Here are some numbered points:
  1.434  -0.328  3.203  -0.307  -0.231  -0.583  1.269  0.925  1.576  2.003  0.442  -0.355  -0.396  0.394  -1.386  1.544 0
  -1.583  -1.475  -0.332  1.855  -1.581  0.052  -0.151  1.550  0.709  -0.314  1.264  0.576  0.522  -2.380  0.257  -2.290 1
  -2.483  -1.121  -2.782  1.424  -0.820  0.384  -1.020  0.354  -0.610  -1.914  0.738  0.529  0.759  -2.490  1.371  -2.900 2
  0.954  0.969  -0.213  -1.148  1.432  0.016  -0.236  -1.314  -0.686  0.324  -0.980  -0.563  -0.436  1.364  0.145  0.935 3
  1.879  0.630  2.768  -1.091  0.711  -0.330  1.231  0.151  0.561  1.982  -0.022  -0.573  -0.662  1.932  -1.186  2.398 4
  -0.587  -0.097  -0.577  0.600  -0.457  -0.052  -0.075  0.355  0.221  -0.240  0.540  0.295  0.075  -0.523  0.101  -0.654 5
  1.042  1.015  -0.638  -1.067  1.546  0.240  -0.130  -1.913  -1.251  -0.251  -1.229  -0.530  -0.322  1.911  0.310  1.307 6
  1.150  1.744  -0.459  -1.715  1.718  -0.127  -0.310  -2.072  -0.765  -0.334  -1.394  -0.939  -0.759  2.229  0.178  1.749 7
  -0.705  -0.174  -1.331  0.362  -0.153  0.429  -0.722  -0.223  -0.618  -0.894  0.049  0.438  0.390  -0.959  0.571  -0.877 8
  0.275  0.428  1.070  -0.241  -0.014  -0.295  0.304  0.256  0.340  0.943  -0.234  -0.147  -0.049  1.100  -0.328  0.671 9
  0.334  0.364  -0.104  -0.690  0.807  0.227  -0.210  -0.758  -0.624  0.082  -0.638  -0.244  -0.100  0.812  0.173  0.682 10
  -1.297  -0.255  -2.610  0.287  -0.167  0.367  -0.722  -0.519  -1.105  -1.651  0.411  0.374  0.399  -0.902  1.047  -1.526 11
  -0.855  -1.327  0.616  1.487  -1.306  -0.051  0.413  1.888  0.854  0.515  0.890  0.452  0.307  -1.809  -0.355  -1.519 12
  1.973  2.037  -0.610  -2.436  2.551  0.158  -0.443  -2.955  -1.575  -0.305  -1.618  -0.998  -0.833  3.217  0.267  2.604 13
  -1.710  -1.468  -0.795  1.880  -1.611  0.308  -0.050  1.414  0.542  -0.816  1.425  0.929  0.553  -2.750  0.444  -2.488 14
  -1.455  -0.822  -0.686  1.360  -1.261  0.089  -0.303  1.280  0.496  -0.579  0.862  0.451  0.764  -2.367  0.560  -2.030 15
  1.322  1.581  -0.823  -1.648  1.951  0.033  -0.457  -2.246  -1.536  -0.198  -1.505  -0.643  -0.339  2.453  0.509  1.800 16
  0.651  -0.495  3.458  0.068  -0.703  -0.922  1.413  1.964  2.124  2.335  0.723  0.009  -0.380  0.161  -1.504  1.347 17
  -0.080  0.634  -0.819  -0.282  0.422  0.222  -0.322  -0.614  -0.671  -0.285  -0.410  -0.137  -0.003  0.538  0.384  -0.098 18
  -1.010  -0.298  -1.588  0.822  -0.481  0.279  -0.629  0.142  -0.346  -1.301  0.366  0.132  0.189  -1.282  0.461  -1.419 19
  -0.123  0.549  -0.772  -0.661  0.752  0.392  -0.139  -0.957  -0.792  -0.116  -0.498  -0.033  0.064  0.619  0.676  0.318 20
  -1.107  -0.716  -0.699  0.822  -1.053  0.270  -0.390  0.679  0.127  -0.272  0.605  0.709  0.784  -1.234  0.423  -1.569 21
  -0.174  -0.194  -0.283  0.145  -0.202  0.276  0.167  0.333  -0.027  -0.270  0.114  0.212  0.111  -0.270  0.100  -0.242 22
  -0.554  -0.537  -0.273  0.607  -0.550  0.193  -0.366  0.299  -0.137  -0.509  0.408  0.285  0.067  -0.622  -0.006  -0.994 23
  0.636  0.919  -1.284  -1.203  1.289  0.207  -0.452  -1.452  -0.910  -1.106  -1.041  -0.613  -0.368  1.235  0.505  0.608 24
  1.080  -0.224  2.395  -0.095  -0.381  -0.767  1.020  0.801  1.253  1.578  0.420  -0.460  -0.459  0.570  -1.102  1.196 25
  -0.741  -0.957  -0.005  0.885  -0.824  -0.018  -0.058  1.126  0.581  -0.092  0.668  0.366  0.256  -1.587  0.033  -1.272 26
  -0.234  0.865  -2.059  -0.797  0.646  0.320  -0.746  -1.571  -1.117  -1.522  -0.290  0.180  -0.017  0.796  0.967  0.234 27
  -0.457  -0.430  -0.885  0.533  -0.337  0.266  -0.448  0.005  -0.269  -1.058  0.251  0.128  0.144  -1.185  0.380  -1.239 28
  -1.111  -0.491  -1.530  0.599  -0.289  0.576  -0.853  -0.014  -0.589  -1.394  0.051  0.405  0.315  -1.324  0.628  -1.598 29
  -0.397  -0.236  -0.018  0.515  -0.532  -0.216  0.050  0.562  0.317  -0.019  0.438  0.300  0.139  -0.354  0.146  -0.251 30
  0.537  1.071  -1.650  -1.195  1.628  0.176  -0.918  -2.018  -1.656  -1.281  -1.157  -0.460  0.030  0.859  0.800  0.573 31
  1.081  -0.370  3.508  0.398  -0.847  -0.930  1.685  1.700  2.072  2.555  0.891  -0.338  -0.784  0.422  -1.705  1.387 32
  2.125  0.853  2.380  -1.216  0.968  -0.789  0.808  -0.524  0.394  1.780  -0.486  -0.452  -0.651  2.179  -1.088  2.689 33
  1.375  1.329  0.146  -1.591  1.773  0.051  -0.080  -1.913  -0.831  0.442  -1.358  -0.436  -0.499  2.558  0.269  2.107 34
  1.403  0.417  3.278  -0.593  -0.300  -0.864  1.277  0.839  1.721  2.263  0.133  -0.634  -1.109  1.154  -1.494  2.139 35
  0.713  0.217  1.363  -0.355  0.205  -0.226  0.663  0.232  0.509  1.200  -0.183  -0.237  -0.502  0.914  -0.788  0.772 36
  -0.359  -0.469  0.337  0.256  -0.401  -0.218  0.130  0.751  0.479  0.343  0.365  0.105  0.342  -0.604  -0.306  -0.553 37
  -0.324  -0.066  -0.452  0.066  0.095  0.283  -0.230  -0.068  -0.403  -0.116  -0.169  0.142  0.320  -0.202  0.309  -0.457 38
  -0.687  -0.428  -1.054  0.331  -0.126  0.179  -0.170  -0.112  -0.352  -0.895  0.154  0.095  0.038  -0.633  0.448  -0.848 39
  -1.463  -0.674  -1.338  0.807  -0.764  0.284  -0.846  0.425  -0.162  -1.064  0.422  0.280  0.702  -1.641  0.610  -1.658 40
New points follow, each followed by the numbers of its two nearest points above, looking only along the 2 directions in which the numbered points spread most, nearest first.
  0.520  -0.631  1.923  0.243  -0.424  -0.471  0.679  1.049  1.165  1.448  0.294  0.221  -0.211  0.038  -0.795  0.594 25 36
  1.148  0.271  1.428  -0.113  0.287  -0.253  0.644  0.108  0.523  0.869  -0.063  -0.518  -0.418  0.821  -0.730  1.087 36 9
  0.130  -0.062  0.809  -0.310  -0.229  -0.223  0.609  0.302  0.485  0.851  0.156  -0.136  0.114  0.249  -0.137  0.169 9 36
  -0.511  -1.206  1.873  1.188  -1.627  -0.529  0.777  2.246  1.769  0.829  1.048  -0.236  -0.104  -1.724  -0.874  -0.805 12 26
  1.054  -0.040  3.235  -0.115  -0.363  -0.579  1.205  1.300  1.619  2.353  0.031  -0.353  -0.307  0.467  -1.401  1.213 0 25
  0.090  -0.323  1.040  0.287  -0.617  -0.291  0.293  0.733  0.488  0.567  0.344  -0.246  -0.071  -0.341  -0.345  0.037 37 30
  0.207  1.062  -2.142  -1.213  1.213  0.576  -0.947  -2.159  -1.680  -1.433  -0.898  -0.091  0.127  1.351  0.952  0.649 31 27
  0.801  -0.003  1.979  -0.011  -0.236  -0.323  0.863  0.856  1.145  1.420  0.090  -0.126  -0.300  0.401  -1.057  0.922 25 36
  0.291  0.543  0.416  -0.395  0.254  -0.018  0.201  -0.074  0.072  0.347  -0.219  -0.198  -0.129  0.537  -0.106  1.010 9 10
  -2.077  -1.590  -1.275  2.284  -1.783  0.174  -0.383  1.407  0.331  -1.069  1.353  1.141  0.969  -2.808  0.598  -2.779 14 1
  0.237  0.761  -1.256  -1.128  1.233  0.661  -0.689  -1.416  -1.275  -0.687  -0.955  0.182  0.287  1.261  0.827  0.550 24 31
  0.590  -0.016  0.576  -0.143  0.243  -0.095  0.100  -0.121  0.249  0.038  0.111  -0.031  -0.110  0.294  -0.296  0.559 9 36
  -2.280  -1.376  -1.108  2.079  -1.662  0.396  -0.392  1.599  0.459  -1.267  1.518  1.134  1.079  -2.829  0.590  -2.846 14 1
  0.706  0.152  0.705  -0.262  0.504  -0.132  0.284  -0.097  -0.147  0.207  -0.093  -0.176  -0.434  0.920  -0.368  0.891 9 36
  -0.152  -0.326  1.138  0.703  -0.433  -0.226  0.237  1.110  0.931  0.748  0.097  0.148  -0.190  -0.360  -0.564  -0.117 37 30
  -1.162  -0.787  -0.643  0.755  -0.952  -0.003  -0.176  0.641  0.366  -0.298  0.838  0.320  0.179  -1.225  0.283  -1.285 21 26
  -0.392  -0.526  -0.848  0.274  -0.124  0.326  -0.327  -0.439  -0.337  -0.944  0.003  0.406  0.138  -0.321  0.280  -0.686 39 38
  -0.810  -0.742  -0.785  0.959  -0.885  0.222  -0.467  0.776  0.018  -0.532  0.454  0.180  0.558  -1.160  0.222  -1.413 21 23
  -0.530  -0.658  0.582  0.758  -0.976  -0.137  0.489  1.265  0.673  0.718  0.497  0.302  -0.234  -0.991  -0.341  -0.574 37 26
